One turn moves each row of this set onto another row. After a few examples, where does it send each row asked below?
K_982: [ 34  -6   4  -8   9  10  26  19  -8 -23  15  17   3  12   6]
K_677: [-40   3  -3  14   7 -43  11   9 -21   2   3  14 -10 -21  -9]
K_761: [ 24 -14   0  -8  18  11   7  33 -15 -14  29  17   5  -6  11]
K_864: [-38   5 -11  16   5 -46  11   1 -22   5  -2  12 -12 -12 -12]
K_78: [-31   8 -10   4  -4 -54  14  -2 -26  -5   2   5 -17  -5 -11]
K_544: [-26   9  -2  -1  -6 -54  25   3 -22 -14   1   4 -10   2 -15]
K_839: [-34   8 -13  16   4 -48  14  -3 -18   0  -9   8 -11  -1 -16]
K_948: [-32   5   4   0  -3 -49  19  13 -27 -11  12  10  -9 -17  -9]
K_632: [ 33  -3 -31  -2  13   1   4  -1 -13  -9   2   4  -6  33   3]
K_315: [ 12 -14 -23   3  22   9 -20  16 -26   9  26  16 -13 -12  19]
K_728: [  6 -12  -4   7  15   2 -16  29 -32   3  24  28  -3 -23  24]
K_730: [ 15 -13   0  -2  17  13   1  26 -22  -2  31  25  -8 -21  20]
K_835: [ 33   3 -21   2   2 -10   9   0 -13 -15 -10  11   1  37   2]
K_121: [-26   9   4  -1  -6 -52  27   8 -21 -17   6   7  -7  -3 -14]
K_945: [ 34  -1  -1  -5   1  -5  20  17 -12 -26   0  15  12  27   3]
K_712: [ 11 -10 -17   4  18  10 -13  13 -27  11  25  23 -19 -19  24]
K_994: [-28   6   8   7   2 -44  31  13 -12 -14  -2  12   2  -5 -19]
K_339: [-35   6  -1   2  -1 -50  13   9 -29  -5  11   9 -14 -18  -7]
K_749: [ 16 -11  10  -1  11   3   3  37 -24 -14  24  28   9 -15  17]
K_243: [ 33 -10  -2 -11  14  10  16  25 -10 -23  19  12   7  12   5]
K_64: [-28   9  -9  12   2 -48  23  -2 -14  -7 -11   8  -7   5 -18]
K_256: [-36   7  -7   4  -2 -53  11   3 -29  -2   7   7 -17 -14  -8]
K_477: [ 37  -5 -15  -8  12   4  15  11  -8 -20   8   7   5  28   1]
K_638: [-29   6   8  -2  -3 -50  25  14 -24 -15   9   9  -7 -12 -12]
K_200: [-38   1   5  12   6 -42  19  16 -20  -4   7  16  -5 -21 -11]
K_216: [-28  10  -8   2  -4 -55  20  -1 -24  -9   0   3 -15   1 -12]
K_439: [ 27  -7  11  -6   6   0  18  33 -16 -27  15  23  15   6   8]
K_426: [ 12  -2 -36  13  10  -9 -23  -5 -31  13   1  15 -16   8  18]
K_275: [ 25 -11   8  -7  13  13  18  28 -14 -16  26  23   0  -8  13]
K_490: [ 24   2 -36   9   5 -12  -9 -10 -23   2 -10  10 -11  30   9]
K_810: [ 13  -6 -32   8  16   6 -15  -5 -26  16  14  16 -24  -4  20]
K_760: [ 16 -16  -8  -3  21  13  -8  28 -22  -3  32  20  -3 -16  17]
K_785: [ 16  -9 -38   5  20   4 -20   1 -25  12  15  10 -17   4  16]
K_937: [ 26  -5 -40   3  15   0 -11  -6 -19   4   5   6 -13  22   8]
K_10: [-27   8   0   8   1 -45  30   5 -12 -13  -8   8  -1   4 -19]
K_250: [-33   3  10   9   5 -42  26  17 -15 -11   3  14   0 -15 -15]
K_753: [ 37  -2 -12  -7   5   4  23   3  -7 -17   3  11  -4  28   4]
K_550: [ 23  -2 -37   6  12   1  -6 -13 -20  10   4  10 -23  18  12]
K_280: [ 32   0 -30   1   9   0   9 -10 -13  -4  -2   8 -14  31   5]
K_722: [  4  -8 -24  13  14  -3 -26  12 -34  15  15  22 -14 -13  23]

K_677 moves to K_64
K_477 moves to K_760
Now these:
K_256 moves to K_544
K_730 moves to K_550
K_945 moves to K_728

One turn moves each row of this set onto another row. After a few examples, where does it send each row asked below?
K_949: [-10  20  29  -8  -2 -15  -7  10  22 -14 -16  -5 -13  25  -8 -18   1  -6]
K_854: [ 11 -17  11  18 -30  13 -19  -9   1 -27  22 -10  25  15   1   8  13   9]
K_413: [ -2 -20 -13  24 -12 -26 -13  26  19   3  -3 -12   0 -14  13 -21  19  16]
K_464: [-18 -11  30   3 -12 -29   9  10  33 -17  -7 -16   5   9  12  -9 -17  11]
K_470: [-27   2   0  -6  -1 -15   2   5  23  -7  42  -4   8 -42 -23  15   5   2]
K_362: [-14 -11 -18 -10   8 -29  20   0  25   7  41 -21  -9  -7 -21   6   8   8]
K_473: [ 14 -13  22   3 -43  -5 -15  -8  20 -11   8  -7 -10  -1  11 -33   2  -4]
K_218: [-12   7  15  25 -14  23 -23  15  18 -13 -20   3 -13 -15 -13 -21  16   8]
K_132: [-10  -9  24   6  11  -9  10  15  20   6 -27 -13  -8  16  -3 -15   8  31]
K_684: [ -6  -4  16 -21 -12   8  20 -28  23  -3  40 -15 -21   0 -32  -4  -1   2]
K_208: [ 13 -20  -9  23 -12   1 -18   6  -5 -12  15 -13  24  17   0   8  29  19]
K_230: [ -9 -15  21  -9  -2  20  15 -15  15  10  30  -3  -4 -34 -31   3  12  29]
K_71: [  7   4  -1 -28   0 -13   0 -11   7  14  42  -1 -12 -15 -28  -6  24  -1]
K_16: [  1   1   1  25 -13  18 -28   6  -3 -26  10  -5  22  12 -12  12  25   6]
K_452: [-33   5   1   3  15  15  16   1  25  -4  20 -11 -14 -19 -43  12   8  13]

K_473 moves to K_413
K_452 moves to K_684
K_208 moves to K_16
Now these:
K_71 moves to K_470
K_949 moves to K_464

One turn moves each row of this set onto another row. After a few examples, where does it send each row asked below?
K_73: [ 14  12   5   8   9  12  18   4   3 -23   1  -9  -7 -17 -25 -34   2   2
  19  -6  19 -19  -9   1  14  -3   3  -7 -15]
K_466: [-11  -3  28  37  -2  18  -1 -21   5  18  -2 -10  -2   2  10  -9  17 -12
 -22  -5  34  -5 -12  -8  22 -16 -10 -12   5]
K_936: [ -5  16 -24  -5   4 -32   9  15  12   9  18  15  12 -15  -4   6  -1 -20
 -20   4 -14  -9   3  51  -8 -19  16  16   6]
K_866: [  9  38  13 -17  12   7   8  -7 -11 -12   6 -26 -14   4  -4 -15  12 -13
  -6 -24  21  -9  -1  -3  39 -19  -2 -10  -3]
K_431: [-12  13  -1   9 -10   4  15  -3 -20  19  27  40   2  -5  12  28  22  23
   4   5   8  17  10 -23   8 -18 -16   4   7]
K_923: [ -5   1   0  17  -5   5   7  -1 -16 -17   9  -8   0  -5   5   6 -11 -24
 -16   7  34 -58   0   8  29 -16  -9   5   3]
K_914: [  5 -12  19  19 -11  18   7  -2  19  14  31   0  -8 -41  -5  -4   4  -3
  13 -14  18  22 -24  25   1  -7 -16 -18   2]
K_843: [  4   9 -15   6 -18  -7  11  -1 -28   5  20  -4  -2   3   4  42  21  26
 -26  -7 -15 -18  12  -8   7 -24   6  -6 -14]
K_507: [  1   5 -22  28   0   5  -3   4   6  -1   7  19  12  -8   9 -21   4 -46
  -9 -19  19  -8  13  -9  31   8  -4 -13   6]
K_202: [ -1 -14  -4   5 -23 -11  16  -7  -8 -12 -10   8  -3 -14   1  -4 -20   3
   7   5 -49  12  -2  28  15 -24  -2   3  19]
K_57: [ 11  -8  16 -10   7 -22  36  -4  -6  11  15   0   2  10   5  22  19   1
 -35  14   4  -8  -2  41 -16 -20   1  16  15]
K_263: [-12  11   5   1 -12 -19  20 -11  14  26  21  26   2   4  -3  -8  29 -15
  -2  11   2  27   4  36 -12 -16   5   5  32]
K_599: [ -7  28  -4  -6  26  -2  14 -11  -3 -12  19 -14   5 -22  -2 -31  -2   0
  -5   5  45   3   2 -26  18  -7   0   2   8]
K_532: [-15  16 -35  20 -24  -2   8  18  13  12  21  27 -17 -13  -4  15  -1  25
   4  -5 -18 -12   7  -1  15  -8   1   7  -4]
K_154: [  0  -4   6  -9  -7  -5  16 -15 -20  -6  53 -22   6 -43  10  19  -5  -6
 -16  10  44  -7  -7  11   2 -19 -13  -7  18]
K_525: [ -3   0   3 -14  -9 -18  13 -17 -25  -5  -3  -7   3  -6  22  14 -14  -2
 -24   0 -39  21   2  16  23 -36  -5   6  27]
K_647: [-10 -17  -2   1  -5 -17  24 -20 -12  -6   2  14  11 -23  15  -4 -22   9
  -6  21 -23  33   2   4   8 -21 -11  12  35]
K_820: [ 19  10 -20 -12 -14  -2   5   7   4  -2  44 -21 -12 -26   9   8  -2 -32
 -17 -38   3  -1   5  29  24  -2  -7 -20   9]

K_532 moves to K_843
K_923 moves to K_466
Now these:
K_525 moves to K_647
K_154 moves to K_914
K_936 moves to K_57
K_599 moves to K_73

